In the rows, zero is written as 128.
A single turn carries every row of the set below to another of its rows. Some are shown first; where does it send the rows asked next?
k_287: [141 135 127 166 102 111 114 160 125 139 120 132]
k_423: [107 136 108  90 141 122 142 118 118 116 127 149]
k_826: [128 124 114 123 157 118 161 134 101 159 120 138]
k_102: [156 125  98 105 123 140 133 126  91 100  97 126]
k_332: [162 132  96 109 120 142 141 134  98 115  90 132]
k_907: [144 143 133 172 117 125 128 161 115 137 109 131]
k_420: [127 121 135 160 113 115  99 147 101 102 131 115]
k_730: [113 102 115 112 152 111 134 119  90 126 143 122]
k_182: [115  99 105 110 134  97 121 122 103 139 149 129]
k_745: [133 139 127 176 107 109 143 157 110 125 112 127]
k_68: [127 125 124 169  94  97 121 153 111 113 129 121]
k_254: [131 138 132 177 117 116 145 154  99 112 111 121]
k_206: [130 120 104 119 138 107 151 137 117 171 128 144]
k_490: [128 127 142 166 129 128 115 147  94 101 120 114]
k_791: [123 131 134 173 116 112 135 147  94  99 118 114]
k_657: [165 133  90 109 109 134 138 137 109 128  93 137]
k_600: [162 125  86 105  99 124 124 134 113 123 104 137]
k_461: [122 124 129 169 105 102 121 147  99  99 129 115]
k_979: [137 139 141 171 131 133 131 155 101 118 107 121]
k_576: [132 134 122 173  96 100 130 157 116 126 121 128]
k_373: [110 134 103  91 131 115 136 120 126 124 130 153]
k_571: [112 140 105  93 139 121 149 122 124 128 123 155]
k_457: [111 138 108  93 143 124 147 120 120 122 122 152]
k_203: [156 117  89 101 100 123 115 127 106 109 110 130]
k_795: [113 138 104  91 133 118 142 123 129 129 126 157]
k_218: [134 123 128 160  98 107  97 153 118 120 131 124]
k_296: [117 115 119 119 164 122 153 124  88 135 127 128]
k_21: [153 117  95 103 111 132 119 124  94  98 107 125]
k_970: [107 132 106  89 137 118 137 118 122 117 130 150]
k_583: [125 108  99 113 126  94 130 131 119 162 143 139]

k_457 moves to k_571
k_218 moves to k_420
Now find these:
k_254 moves to k_745
k_332 moves to k_657
k_826 moves to k_206

A single turn carries every row of the set below to another of its rows. Some are shown first; where does it send the rows asked next?
k_928: [144 120 131 105 136 101  96 119 130  98 115 112  99 124 121 123 109 127
 108]
k_177: [133 128 129 100 114 132 155 127 112 113  80  98 134 129 136 107 108 126
 114]
k_680: [136  92 127 160 117 102  99 147 141 135 109 147 112 139 127 125 133 142
 117]
k_67: [107 108 155 161 108 139 153 138 112 130 117 152 136 137 129 121 134 123
  98]
k_270: [111 106 131 119 103 109 145 137 136 141 117 104 123 131 155 107  90 138
 134]
k_119: [143 120 162 127 119  91 130 141 123 134 104 104 154 152 128 117 139 114
 104]
k_614: [124 117 105 153 130 143 116 137 155 114 136  98 124 130 132 125 152 110
 159]
k_452: [131 115 131 150 131 141 113 125 109 130  94 110 103 128 110 126 159 105
  98]
k_759: [140 138 148 157 106 141 143 120 153 141 139 131 127 142 152 164 105 125
 109]
k_868: [118 119 118 128 140 107 142 155 121 128 155 134 134 149 153 126 146 138
 131]
k_162: [145 118 128 138 136 128 113 146 154 131 104 159 132 108 118 115  97 158
 142]
k_170: [120 138 132 157 127 127 104 108 135 114 141 108 142 125 139 121 133  80
 121]
k_121: [136 131 123 112 166 154 128 120 138 130 113 123 125 128 143 124 118  79
 107]
k_822: [127 127 110 105 130 117 125 160 141 133  93  93 119 138 147 114 143 126
 144]
k_160: [141 141 116 104 140 127 119 118 109 137 136 144 129 110 129 133 158 126
 153]
k_417: [151 118 141 127 110 118 107 100 135 153 132 129 140  86 147 118 120 110
 131]
k_922: [149 113 141 141 136 139 129 109 121 146  95 155  98 112 126 116  98 131
 100]
k_308: [135 118 103 105 140 132 136 125 160 113 101 126 120 152 147 104  96 141
 134]
k_861: [171 127 149 138 103 126 139 136 107 122 112 116 119 127 142 164 138 106
 130]
k_784: [116 130 160 144 126 156 150 129 100 134 106 111 133 106 104 115 122 107
 128]
k_87: [142 115 154 134  99 137 150 114 119 156 104  98 146 103 118 121 113 114
 138]
k_954: [135 121 140 147 100 125 131 117 163 106 118 135 146 120 130 115  82 153
 128]
k_594: [ 98 123 126 113 121 153 153 127 153 124 114  93 133 154 146 106 136 115
 120]
k_634: [126 149 133 138 123 106  97 109 155  99 137 146 145 144 122 123 120 142
 120]
k_200: [135 117 124 141 146 135 100 138 162 134 123 117 106 122 109 112 154 143
 155]
k_52: [138 155 146 124 129 123 140 111 108 132 115 152 171 145 117 126 125 121
 125]
k_18: [124 161 135 138 136 161 155 134 127 114  98 115 154 141 112 125 136 108
 133]
k_800: [151 134 141 151 102 123 123 143 147 131 140 118 110 128 159 162 147 132
 129]
k_700: [181 127 137 115 116 133 123 117 136 119 104 142 115 139 126 169 119 129
 126]
k_787: [122 127 125 136 148 160 127 138 148 132 116 166 101 133 134 120 159 135
 116]
k_229: [141  96 147 166 115 130 140 115 127 134 118 126 148 118 114 104  87 137
 123]
k_71: [142 145 129 130 128 163 136 111 143 114 128 132 116 155 125 175 128 118
 114]
k_224: [147 137 112 113 135 124 118 135 141 129 114 134 108 116 115 130 118 163
 167]
k_590: [115 129 119 150 138 166 131 143 132 104 116 114 145 128 107 119 166 124
 125]
k_326: [123 118 140 101 122 142 147 116 150 144 138 145 142 110 153 121 117 142
  95]

k_308 moves to k_822
k_452 moves to k_67
k_868 moves to k_121
Now find these:
k_614 moves to k_18
k_861 moves to k_759
k_162 moves to k_200
k_634 moves to k_160

